rotation steps, each row followed by its count of steps:
The counts run from 0 to 843.
[-1.83 -0.98  1.22  1.15  1.38  2.14  1.84 -4.92 -1.90 -0.38  1.72  1.12
 -0.49 -5.46 -2.31 -0.47 -0.15 -0.21  1.89 -3.28 -0.95  1.14 -1.41 -3.42
  1.23  5.71  2.72  1.66 -1.61 -0.50 -3.16 -2.82] : 733
[ 3.35  1.17  0.93 -0.07  1.34  3.43  4.10 -0.28  1.99 -0.17  1.13  4.28
 -1.53 -1.27  2.75  0.63 -3.53  2.54  3.49 -3.74  4.71 -1.99  4.11  0.64
  1.52 -2.81  2.15  1.52 -0.18 -1.76 -1.08 -3.30] : 297
[ 0.57  2.82 -0.16 -5.08  2.32 -1.81  0.48  0.03 -2.17  0.11  1.37  1.29
  0.92 -0.62  0.03 -1.63 -4.84  3.52  2.95  1.56  3.10 -2.18  0.21 -2.47
  4.87  0.87  1.71 -0.02  0.02  3.48  4.91 -1.02] : 115
[ 0.51 -0.53  1.59 -0.40  3.65  3.30  0.38  0.26  0.67  2.49  1.04  2.09
 -3.51 -5.21 -2.68  0.44  0.35  4.64  0.16 -2.17 -1.24 -2.83  0.00 -0.44
  0.29  2.82  2.10  0.06  2.75  2.07  1.07  1.91] : 264
[-2.10  2.70  0.50 -2.80 -5.04 -1.53 -2.94  0.18 -1.33 -0.28 -0.61  1.76
  3.79 -2.43 -0.73 -0.90 -1.39  1.06  1.88  0.76 -1.24  2.20  0.00 -0.92
 -1.79  4.26  5.27 -0.09  0.68  4.78  0.62  0.19] : 485
[ 2.49 -2.21 -0.72  4.41  4.98  2.28  0.61 -0.94 -0.95  0.17  0.46 -1.22
 -0.96 -1.66  1.87  2.05 -1.75  0.09  3.36 -1.08 -0.43 -1.26 -1.97  1.67
  0.10  2.44 -3.34  1.67  4.48 -3.55 -2.90  4.38] : 128
[ 2.66  0.61 -0.73  0.97 -1.37  0.98  1.57  0.28  2.17  1.08 -2.57  2.27
 -1.59 -2.00 -1.45 -2.88  2.90 -3.37 -6.81  0.81 -1.77 -2.44 -2.29  2.94
  0.60 -2.36  0.79  2.64  0.77 -0.38 -2.30 -0.90] : 707
[-0.16 -0.01 -1.82  0.54  1.77 -3.84 -0.40  2.31  1.08  2.56  2.22  2.57
 -0.73 -4.01 -2.64  1.96  1.64  1.08  1.59 -0.32  3.30 -0.73  3.60 -0.17
  2.08 -0.27 -4.13  2.21  5.06 -0.50  0.98 -3.45] : 195
[ 2.20  0.65  2.02 -1.96 -0.99  1.12  0.35  0.77  0.89 -2.57 -1.25  4.98
  0.31 -2.79 -0.97 -0.48 -1.36  3.16  2.07 -0.92  1.63 -2.38  1.53  3.24
  3.26 -2.13 -1.33  3.91  0.98  0.28 -2.54 -5.03] : 198
[ 1.28 -0.74  1.34 -0.15 -3.32 -0.15  2.71  1.16 -2.48 -2.47 -1.53 -3.79
 -1.07  3.79  1.77  0.78 -1.03 -1.07 -6.29  3.14 -1.30  0.65  0.09  1.90
  3.90 -3.81  0.56 -1.55 -5.25  2.55 -0.10 -1.22] : 757
[-2.03  1.82  1.15 -0.66  3.14  1.92  6.46 -2.74  3.43  1.91 -3.13  0.28
 -0.09 -3.74 -1.18 -0.25  1.55 -4.37  0.61 -1.93  1.89  0.99  2.52 -2.13
 -0.97  0.42  2.35  2.32 -1.05 -2.38 -2.01 -3.08] : 395
[ 5.75 -2.33  0.43 -1.93  5.70  3.71  1.81 -1.90 -4.25  1.89 -0.56 -1.03
 -2.93  0.19 -0.75  1.27  1.86 -1.23 -1.96 -1.34 -1.32  1.92 -3.84  1.94
 -0.32  1.21  0.39  3.09  2.62 -0.63 -0.05 -0.47] : 124
[-1.94  3.07 -0.24  3.00 -3.31 -1.32  2.03 -2.52  0.42 -2.58  0.88 -3.38
  0.07  1.20 -2.39 -5.00 -0.80 -1.84  2.20 -1.44  3.37  0.14  0.03 -1.68
  1.81  2.52 -0.74 -0.85 -3.91 -1.50  3.95 -2.47] : 251
[ 0.76  1.02 -1.75 -0.39 -1.56  2.78  0.02  1.26  1.00  0.75  0.35  4.17
 -0.23  0.04  0.99  2.16  2.07  3.81  2.87 -5.15  1.45  0.87  2.01  1.90
  0.24  1.08  2.23  2.61  6.28  3.10  2.18 -0.40] : 435
[-2.01 -0.86 -1.51  1.19  0.77  4.11  0.09  1.32 -0.74 -1.91 -1.55 -0.05
  0.32  2.84 -1.29 -1.15  0.34  0.80 -0.09  1.37 -3.40 -1.49 -5.46  4.50
  1.80  0.14 -4.26  3.83  5.62 -1.49 -2.78 -1.54] : 368
[ 5.26 -2.33  1.77 -0.36  0.21  0.37 -0.07 -2.20  4.23 -3.34 -2.20  2.67
 -4.65 -1.39 -0.05 -1.00  3.84  0.50  1.13 -0.33  2.05 -3.20  1.94  1.77
 -1.70 -2.45 -1.59  1.14 -4.54 -3.18  1.03  3.58] : 643
[ 0.26  0.40 -0.64 -2.39 -2.17  0.17 -3.54  3.22 -4.13 -1.86  0.84 -1.33
  1.81  4.69  3.41  2.90 -2.23  1.13 -2.45  2.12 -2.96 -1.55 -4.37  2.51
 -0.11 -0.12  2.18 -0.21  1.78  5.06  1.21  1.48] : 755
[-3.29 -1.85 -0.47 -2.94 -2.38 -0.88  2.31 -0.21 -0.41  0.01 -0.31 -0.92
 -0.76  0.15  3.64  1.60  0.36 -4.98 -3.57  0.30  0.66  3.79  2.34 -0.68
  4.17 -2.11  2.15  3.73  0.57  0.56 -0.51 -0.83] : 525
[ 3.12  2.53 -2.49  0.18  0.86  0.21  0.72 -3.31 -2.24  0.40 -2.56 -1.14
  3.07 -1.38 -1.07  0.71  3.80 -5.14 -2.01 -0.85 -1.51  1.93  2.10 -1.19
  1.79  3.06  1.98  1.91  4.97  1.09  1.40 -3.19] : 189
[ 2.74  0.81 -2.20  1.49  1.77  2.44  1.78 -1.67  0.90  2.03 -0.64 -1.24
  2.91 -1.97  0.87  0.83  1.26 -5.73 -1.65 -2.28  0.61  0.48  0.64  0.27
 -4.92  1.07  3.52  3.97  4.62 -1.45  0.20  2.12] : 90
[ 0.64 -1.22 -2.80 -2.01  1.54 -2.55  0.74 -0.44  0.66 -0.85 -2.52 -4.41
  0.33 -1.04  1.24 -0.10 -0.81 -2.62  1.41  3.30  1.60  4.77  1.78 -0.62
  7.16 -2.31 -4.02  1.90 -0.20 -0.21 -0.91  1.73] : 662
[-3.23 -1.66  0.10 -0.08 -1.90 -1.61 -3.76  0.27 -1.68 -0.28  2.35 -0.62
 -2.06 -1.90 -2.44  0.23 -0.01  4.47 -0.32  0.20 -2.71 -2.91 -2.58 -1.38
  1.22  3.82  0.81 -5.24 -2.10  2.82  0.48  4.29] : 652
[-4.65  2.20 -0.72 -1.31  0.62 -1.34 -1.78  3.85  3.44  3.44 -1.00  3.45
 -3.09 -1.48 -4.20 -3.69  3.41  1.43  0.21 -1.74  0.01 -2.72 -2.69 -1.50
 -1.70  2.32  0.14  0.91  4.72  0.03  2.34 -1.07] : 401
[ 0.22 -3.35 -1.87 -5.55  4.61  0.24  3.54  1.49  1.66  1.34 -1.63  2.27
 -5.11 -2.63  0.58 -0.56 -1.50  2.62 -1.58  0.85 -0.42  0.35 -0.57 -1.35
  6.35 -3.21 -0.98  2.94  1.07  2.06 -1.71 -1.35] : 362
[ 5.09 -1.36 -1.53 -1.65  3.75 -0.38 -0.64  1.02 -0.60  3.64  0.41 -3.79
 -1.01 -4.27  2.50 -1.15 -1.16 -2.45 -0.10  0.62 -0.32  3.47 -0.64 -2.59
 -2.24  3.07  2.99  0.24  0.36  0.88 -1.61  5.62] : 561
[ 1.52 -1.21 -0.25  0.72  0.68 -1.39  1.83  0.88 -1.80 -1.35  0.25 -4.39
  2.17  4.66  3.64  2.31 -4.33 -3.66 -1.08  2.09  2.30  2.58  3.08  0.28
  1.71 -3.92 -2.49  2.41 -1.79  0.15  1.36  1.59] : 761
[ 1.99 -4.35  0.92  0.49  1.41 -2.15 -2.16  0.40 -1.02 -0.07  2.90 -0.47
 -4.82  1.06 -1.25  2.79  2.97  1.92 -3.23  0.58 -1.57 -2.89 -1.64  3.10
  0.72 -1.59 -3.34  1.76  1.54 -1.42  4.40  1.86] : 507
[-0.50 -0.07 -0.02 -4.84  1.53 -2.76 -0.04  3.41 -2.78  2.21  2.15 -0.43
 -3.58  1.71  1.35  3.27 -1.64 -1.60 -2.64  4.57 -1.94  0.20 -5.29  2.32
 -2.35 -0.74  2.40 -1.57 -1.73  0.89  0.19  1.46] : 74
[-0.19  2.98  4.10  2.51 -2.11  2.01  1.77  1.68  1.92 -0.12 -0.69 -0.33
  2.56 -3.16 -4.30  2.10 -3.22  1.42 -2.35  2.35 -1.04 -4.22  2.93  5.49
  0.71 -2.62 -1.57  0.35 -2.56  2.38  0.07 -0.76] : 715
[-0.09 -3.99  1.66  0.82  1.45  0.71 -1.68  3.76  2.21 -1.21 -2.02  1.32
  1.12 -1.12  3.53  3.33  0.47  0.89 -0.05  0.12 -3.02 -1.72 -0.38  1.41
 -4.86  0.79 -0.16 -0.44 -0.52 -1.87 -7.03  4.63] : 611
[-0.74 -2.78  3.82 -2.66 -2.95 -4.05 -1.79 -1.25  0.73 -0.94  2.59  0.69
 -2.69 -1.26 -1.74  2.83  1.12  1.64  1.27 -0.76  1.94  0.02  3.06  2.89
 -1.07 -3.34 -2.88  2.51 -2.06 -1.03  3.28  2.43] : 343
[ 2.16  3.00 -1.60  4.33  1.44  0.59  1.17  3.14 -0.82  3.46  2.67 -1.56
 -0.42 -1.06  2.83 -0.58 -5.66  0.37  1.52 -3.16  3.97  2.86  1.91 -2.46
 -0.42  2.49  3.77 -0.57  0.60  2.02 -2.52 -0.27] : 766
[-4.88 -0.62 -1.90  1.91  0.16  1.87  3.71 -4.14 -1.19 -0.82  1.30 -2.22
 -0.19  3.69  1.66  0.32 -1.25 -4.08 -3.64 -1.14  0.21 -1.49 -3.62 -4.36
  2.76  2.00  1.05  1.92  2.09 -1.05  1.31  1.01] : 220
[ 2.24  1.23  2.11  0.06  1.98 -2.62  1.37  2.60 -1.49  0.01  1.90 -3.66
  0.10  0.42  2.48  2.01 -6.11  1.23 -2.85  3.71  1.62 -2.00  1.31 -3.26
  0.21  0.73  0.94 -4.85 -5.08  0.98 -0.97  3.03] : 77
[ 3.34  2.32 -1.13  0.30 -1.58 -1.13  0.23  0.51 -4.21  2.66  3.68 -2.61
 -1.11 -1.59 -1.24 -0.99 -1.23 -0.49 -2.08  1.29 -1.79  1.65 -2.38  1.05
  3.09  2.01  5.50 -2.23 -0.32  5.73  3.71  0.41] : 420
[ 1.50 -2.65 -1.41  1.39 -0.72  2.91 -2.81  0.42  4.64 -1.24 -1.07  0.74
 -2.86 -0.06  0.60 -2.78  2.12  5.95  0.83 -1.70 -1.40 -2.46  1.03 -0.33
  3.62  0.07 -3.57  0.87  2.25  1.20  0.24  3.44] : 267
[-2.15 -2.40 -1.69  0.38 -0.27 -1.24 -0.56  0.78 -1.35  0.05  4.49 -3.52
 -5.12  2.87  4.09 -3.72 -1.53  2.02 -0.68 -1.15  1.11  1.10 -4.47 -4.53
  3.22  1.78  2.74 -0.23 -1.98  0.29 -0.18  1.53] : 218
[-2.89  1.31  1.33  1.04 -1.69  2.58  1.33 -3.29  0.37 -0.17 -1.61 -3.11
  3.53 -4.22 -2.65 -1.58 -2.38 -0.83 -1.73  0.87 -3.14  1.77  0.71 -0.65
  3.61  2.61  1.28  0.01 -1.69  3.69 -1.02  1.69] : 182
[ 3.69 -0.24  0.93 -3.48 -2.24 -0.53 -2.99  0.65  1.19  2.02 -0.83  0.39
 -2.71 -1.35  1.86  1.73  1.52 -0.19 -1.36  2.23 -1.69 -1.06 -3.18  4.36
 -5.77  0.28  4.44 -0.20 -1.99  2.52  1.46  5.48] : 173
